The rows below come in pairs that one turn or mirror swaps. Which row does each named row swap with?
lek: [-10   6 -21 -21  14   3   8   7  15  -5  -9   3  12   0 -14   3 -10 -14
  17   5  -8  23]
Rarar: [  6   2   5   9   1  -3  -8   9   1   0   9  24 -29   1  13   9  -6  12
 -16 -18  19 -12]
Duv: [-13  -5 -27 -21   9  -1  -2   6  14  -5 -10   9  11   3 -18   3  -3  -9
  22  -1 -11  15]
Gadul: [  2 -16  -6 -18   8   0  -5  11 -17   2 -12   6   9  21  23   3 -27  10
   4 -11   8  -1]
bogo: [  3  11 -11  -2  -8  26  19   1 -17  14 -14  12  -9 -13  22  -2   1  -7
 -21 -14  -1  -5]
lusa: [ -2  22  -3   6 -13 -15  -2  20   3   8   4   1  11 -14 -21   3   0  -6
 -15  12   6   6]
besar: [ -9  -3 -19 -17  10  -2   9   0  24  -9 -13   7  10  -5  -9   1  -5 -11
  19   9 -12   9]
bon: [  9  24  -1   8 -24 -12  -4  15   5  13  -7  14   9 -12 -20  -4  -9  -9
 -12  10  10  -3]
nol: [ -4  24 -15   5 -17 -16  -7  17   2   9   4   9   9 -19 -20  -1   3  -8
 -12  11  16   7]
vefo: [  3  20 -10   6 -18 -18  -8  20   0  14   0   7   4 -15 -15  -1   1 -11
 -13  15  19   6]
Fus: [ 15 -10 -17   0   1  -2  17   0   8 -25 -13  11 -24  23   7   6 -11  17
   4 -10  -5  14]
dadas: [  7  21 -12   4 -18 -14  -8  15   2  12  -2   6   5 -11 -18  -5   1 -13
 -22  10  20   3]
pon: [  4  12 -13  -2 -10  26  22  -5 -15  12  -9  10 -10 -12  23  -3   3  -2
 -17 -14  -2  -4]
pavi: [-13   9 -21 -13  12  -4   2  -1  18 -11 -12   6  21   8 -11  -2  -6 -17
  14   3  -3  16]
Buzi: [  1  16  -9  -6  -4  23  17  -1 -21  10  -9  10 -11 -13  23   0   4  -3
 -17 -14  -5  -6]
Zemek: [ -2  20 -10   3 -22  -9  -7   9  10   8  -1   9  12 -19 -20  -5  -7  -7
 -20   9  22   3]
guto: [  3 -16  -2 -18   4  -2   2  10 -14   1 -13   3  10  17  22  -2 -29  10
  10  -8   4  -5]
fadod: [  7  18 -17   8 -20 -17 -12  19   4   9  -6   7   6 -17 -16  -4  -1 -12
 -21   9  16   2]
rozu: [  1  29  -8   5 -18 -10 -10  12   4   9   1   9   9 -15 -19   1 -11 -10
 -15  14  15  10]
tudal: [ 16  -9 -21   2   1   4  12   0  10 -19 -11   6 -20  28  11   6  -8  18
   4 -16   2  17]
saro: [  8   9  -9 -15 -25 -16  11 -19 -13  -3  14  11 -16   3 -12  14 -10  21
 -12 -10   8  -8]
kez: [ -6  -8 -25  -5 -10 -11 -23  -6 -11  -3   5   8 -10   0  -8   6 -11  33
  -2 -10  19  -4]
rodo: [ -7 -31 -26 -24   8   0   5  -1  -1 -20  -2   1 -16   6   7  -1  -1  18
   1   6   2   5]
zol: [ -8   8  -8 -21  11  -2  11  -3  22  -4  -9   6  12   0 -15   2  -8 -14
  16  10 -10  13]
Nifo: [ -1  18 -17   4 -17 -17 -14  21   3   9   0   3  14  -7 -18  -1  -3 -10
 -17  11  19  10]
fur: [ 22   3  -1  -1 -13  -9  10  -2 -11   1 -10  14 -12  -1  10 -15 -12   0
 -28   3  27 -18]
nurif: [ 18   7  -2   0 -14 -13  19 -11  -3 -24 -17   3 -31   8  12   5  -7   2
   0 -15   4  -6]
nedak: [-10 -22 -11  -2  -9   3 -10  17   5 -12   5   3 -14   1  24  -1  -8  17
 -13 -25  16  -1]
figad: [ -8 -25  -7  -1  -4   6  -6  16   4  -6  -2   4 -14   3  23  -5 -18  19
 -15 -21  16   5]
gopif: [ 15   5  -6  -1  -7 -16  19 -15  -7 -21 -13  10 -39   6   4   4  -9   3
  -1 -15  12  -4]
Vur: [  3  21 -14   5 -16 -17 -15  22   2   5  -5   4   6 -13 -19  -2   4  -4
 -12  13  16   9]
gafi: [  1  13 -13  -2  -4  25  19  -3 -14  14 -16  12  -6  -9  24   3   5  -6
 -18 -19   0  -4]
vumi: [ -8  -6 -37   3 -26   8  10   1 -13 -24   7  18  -4   2  23  11  -6   8
  11  12  13   8]
guvi: [  4  -1   1   8  -1  -3 -12  12   2  -1   4  27 -23   0  11   1  -9  10
 -25 -21  18  -9]
pidop: [-11   1 -18 -20   9   5   8  -4  24  -5 -15   6  12   3  -9  -4  -3  -8
  20   6  -7  17]
Dipa: [-10  -8 -36   2 -23   6   9  -2 -11 -27   4  19 -11  -3  19  14  -5   4
  12  17  11   7]
zenu: [-10   8 -16 -15  12   3   8   2  17  -7 -17   4  18   0  -9  -6  -6 -13
  20  10  -7  17]
fiv: [ -8   3 -19 -21  14  -3   7   9   9 -11 -19  -2  11  -1 -12   5  -3 -16
  21  10  -5  16]
bizet: [-13  -7 -34   5 -22   5  10  -1 -11 -24   8  15 -11  -3  19  15  -4  10
  12  18  10   8]
Tud: [ -7   8 -14 -19  12   3  12   2  27  -7 -13  11  15  -3 -12  -6  -5 -10
  19   3  -6  10]
kupi: [  2  12 -13  -1  -3  21  19  -1 -18  13 -14  10  -7 -11  25  -4   2  -8
 -20 -17   2  -5]
zube: [ -9  -7 -35   5 -20   8   7   2 -16 -21   7  17 -11  -1  25  14  -3   4
  12  13  11   5]
Deku: [ 23   1  -2  -9  11  -5  24  -1  -7   5 -18   9  -2   6   3  -5 -29  12
  11 -13   6 -11]
nutul: [ 16  -9 -24   0  -4  -3  17   0  12 -22 -10  13 -22  24  12  13 -14  22
  10  -2   5   9]
Givid: [-10  -7 -31   8 -25   3   7   2 -10 -21   5  19  -8  -2  20  22  -2   9
  12  17  12   8]
Ger: [  5   7 -16 -17 -26 -19   3 -19 -14   0  11   8 -15   2 -13   7  -6  21
 -12 -13  12 -10]
zel: [  7   3  -9 -16 -23 -15   5 -18 -15  -4  16   8 -14  -1  -9  10  -7  24
 -11 -11   2  -5]
zer: [ -9  -8 -39   5 -23   7   5  -1 -13 -24   7  19  -8  -8  18   9  -4  11
  12  11  13  12]
dubid: [  6 -14  -6 -16   5  -5  -3   6 -19  -2  -8  10  12  18  26  -4 -29   6
   7 -15   9  -2]
Fego: [  4  12  -9  -1  -2  23  21  -1 -19  11 -14  11  -8 -18  22  -6   0  -2
 -14 -10  -4  -4]
muzip: [-10  -5 -15 -21  12   3   8   4  21 -10  -9   5  11   3  -9  -1  -4 -13
  21  13  -7  15]
rak: [  5   5  -4   0   5   1 -10  10   2   9  -3  20 -25   1  14   6  -1  12
 -26 -23  16 -14]

guvi swaps with Fus
fur swaps with rodo
Rarar swaps with tudal
nedak swaps with nurif
lek swaps with rozu
nutul swaps with rak
bon swaps with Duv
kez swaps with Deku

The rows below come in pairs that one turn or mirror swaps. Which row does each named row swap with?
lup: [ -3  -8  16  17  23  14   2  11   6   4 -13 -20 -11 -20   4  -2 -10   0
 -15 -17  11]
Voki: [  4 -22  -8  -2  -5  19  14  26 -12 -14 -11   1 -27  -9  21   1 -10   7
   2  -2  14]
nugir: [ -8 -15  19  -2  22  10   0  19   8   2 -30  -2  -8 -16  -3   0 -13  -4
   6  -4  28]
tepof: [-21  -1  18 -22  -7  -2 -19  -7  -7  -5  -3 -28 -15 -11   1  13  10  22
 -16   0  34]
nados: [ -4  12   5 -22   0 -18   4 -21  13   9   0 -14  10 -20  -4  -3  16  14
  12  -7  -1]
bunu: [  5 -12  -2  -2  -5  16 -16 -22 -20   6  10  11 -12 -14  -8 -11  19   2
  11   3  -3]
Dugel: [-13  -7  11   2   9   7  28  -8 -14   3   2  -2  10  -5  -6   0   1  -6
  10 -21   1]
Bipig: [ -1   8   4   5  -9   4  -7 -17 -12 -11   8 -10 -16  -8  27  22  10  22
  11   9  -6]
Nopep: [ -2  -7 -18 -20 -20   5  -5  12  12  -4   5  -8 -36  -9  19  -7  -3  -8
  -5  -5  10]
Mefos: [ -9 -24 -12 -32 -15  10  -6   5  10  -9  -1   0 -24 -14  11  -5   6  -9
  11   5  26]
furel: [  1  -8 -23  -3  12 -26  24  -8   6  -1  -3 -11  -3 -19   6   6   5  20
   6  -2   7]
rus: [ -2  16   8 -22   0 -15   2 -16  13  11  -5 -14  12 -20  -7  -5  15  17
  12  -2  -1]
danel: [  7  -6  11  -5 -30  19   8  -5  -2  23 -20  -8 -11  -1 -19 -10   6  14
  -1  -7  10]
Mot: [ -3  -2  27  11  13  14   6 -15  -3   7   2  12 -31  -6   8   5   4   1
  26   4   9]
laki: [  9 -21 -10  -2  -8  17  13  23 -15 -11 -11   0 -28 -14  16   6 -13   6
   1  -4  15]
vaz: [ 13 -10 -15  -3 -17  14  -3  23  -7 -15 -20  -1 -25 -18  18   7  -6  19
   3   0  12]
pelef: [-14 -14  11 -17  -9  17  -4  -2  -1 -16   0  -8   8 -35   3 -15  15  17
  21   2  37]
kepop: [ -9 -12   8 -14 -12  11   1   2  -4 -12  -6 -11  13 -31  -4 -16  14  15
  15   2  41]
gav: [-25 -29  10 -11  10  18  -7 -17  -1   1  19 -26  -9  -9   0   3  10  -1
  -4   3  14]
Sepen: [  1 -10   9  -5 -28  25   3 -10   1  24 -14  -9 -21   8 -18  -3  11   7
  -7  -6   6]
nobul: [  3   9   8 -19  -2 -16   2  -7  22  10 -11 -17   1 -21 -10   0  11  20
  13   4   1]
Fozet: [-14   0  13  -3  -4  12 -12 -19  -8 -19  12  -9  -5 -14  24  17   3  14
  15  20   9]
tebek: [ -3  21  20  -3 -11  -8 -15  -6 -11  -3  -8   0 -35  -6  14   7   5  30
  10  -1  12]
nul: [-13 -19  22  -1  17  14  -2  13   5   1 -32  -2  -9 -11   3   8  -9  -3
   7   0  34]
sebe: [  1  14  32   5  -3  -4 -10  -8  -2  -2  -2   0 -39  -8  13   7   5  16
  18   5  15]
fikun: [-13   7  11   1  -4   7 -11 -20  -6 -19  11  -4  -8 -11  28  13   7  18
  12  19   6]
zeku: [  6  -7 -14 -22   9 -11   0   9  -2   5 -22  14  -5 -10   9   3   7   4
  28   2  22]
kora: [  0 -22  -2  15 -14   7  17  -9  -5 -12 -30  -5 -10 -12  -4   8   3  11
 -11  -5  39]
mimeg: [-25 -10  14 -23  -3  -1 -17 -12  -2  -5   4 -30  -9 -10   3  13  16  17
 -15   3  31]
Zavif: [ -4 -23 -11   6  10  29   9  -7  13   8  -9   4  -7 -25  -1 -11  10 -13
   8   0  18]
banak: [  9  -1 -24  -2   8 -25  13  -3   1  -3 -13  -8  -7 -20  10   8   3  27
   7   0  18]
bibi: [-17  -9  -9   4  13  -5  19 -27   8  -8   7 -18  -4 -25  -1  14   8  28
  -3   4  16]
nedot: [ 10  -7   6  -5 -26  16   6  -3  -8  22 -20 -11 -12   0 -21 -12  13  12
  -5 -10   7]
vuve: [  6  -3 -12  20 -26   6  -6 -21 -20  -7  -9   6 -11 -16 -11   2  14  19
 -13  -2  12]
soke: [  0 -25  -9   1  -2  19  13  25 -14 -12 -11  -4 -24  -9  20   3 -16   9
   6  -3  16]
Kota: [  5  -4  -5  12 -25  12  -5 -22 -13  -7 -16  12  -8 -13 -15   1  17  18
  -8  -1  30]
ravud: [  3   2   6 -25  -4 -15   8  -9  27  10  -8 -20   0 -18  -5  -5   5  23
  18   3  -3]
malu: [ 13   1  -2  12  -4   2   0  14   3   4  -3 -19 -26 -19  10  -8  -5   4
 -24 -19   0]
Fezan: [-12 -13  13   2   8  10  28  -1 -14   1  -1   2   5  -4   4   6  -4  -8
  10 -24   2]
sel: [-13  18  15 -12 -15 -17 -19  -5  -6  -6 -10 -15 -22  -8  11  10  12  31
  -8   0  22]
Dar: [ 11  -6   5 -12 -23  11   7   4 -14  17 -24  -7 -10  -8 -23 -19  13   9
  -3 -15  13]
niluf: [-30 -12  16 -21  -5  -1 -17  -3  -8  -5  -5 -31  -6  -7   3  10  13  17
 -11   4  35]
vibat: [ -4  -5  11  17  14   6   3  10   6   6 -15 -24 -17 -17  10  -2  -9  -1
 -21 -17   3]
sed: [  4  -2  10 -18   3 -15   4  -5  32  10 -17 -20 -10 -20  -5   1   5  17
  17  11   3]
buve: [ -7 -10  17  17  18  10   3  12   5   1 -24 -16 -15 -20   2  -1  -8   1
 -18 -18  14]
fim: [-25 -20  12 -12   6  11 -10 -20  -7   4  20 -24  -6  -4  -1  -3  14  -2
  -7   6  15]
manot: [-17 -21  15 -21   8   0   8 -21  -8  -6  -6   0 -12  -6  -7  16  18   5
  27  11  24]
Rapap: [ 11  -2 -14 -10 -18   0  -7  11   7   1   1 -10 -32 -16  20  -8  -3  -3
 -11 -15  -1]
dizi: [ 11  -7   7  -7 -22  10  11   4 -14  16 -24  -1 -10 -14 -21 -21  13  13
   1 -19  19]
lobot: [-13   4  12   0  -3  10  -9 -16  -5 -21  13  -3 -10 -18  28  18   8  15
  15  18   8]

furel swaps with Kota
Rapap swaps with tebek
pelef swaps with Fezan
vibat swaps with tepof
zeku swaps with bunu
Bipig swaps with vaz
gav swaps with nul

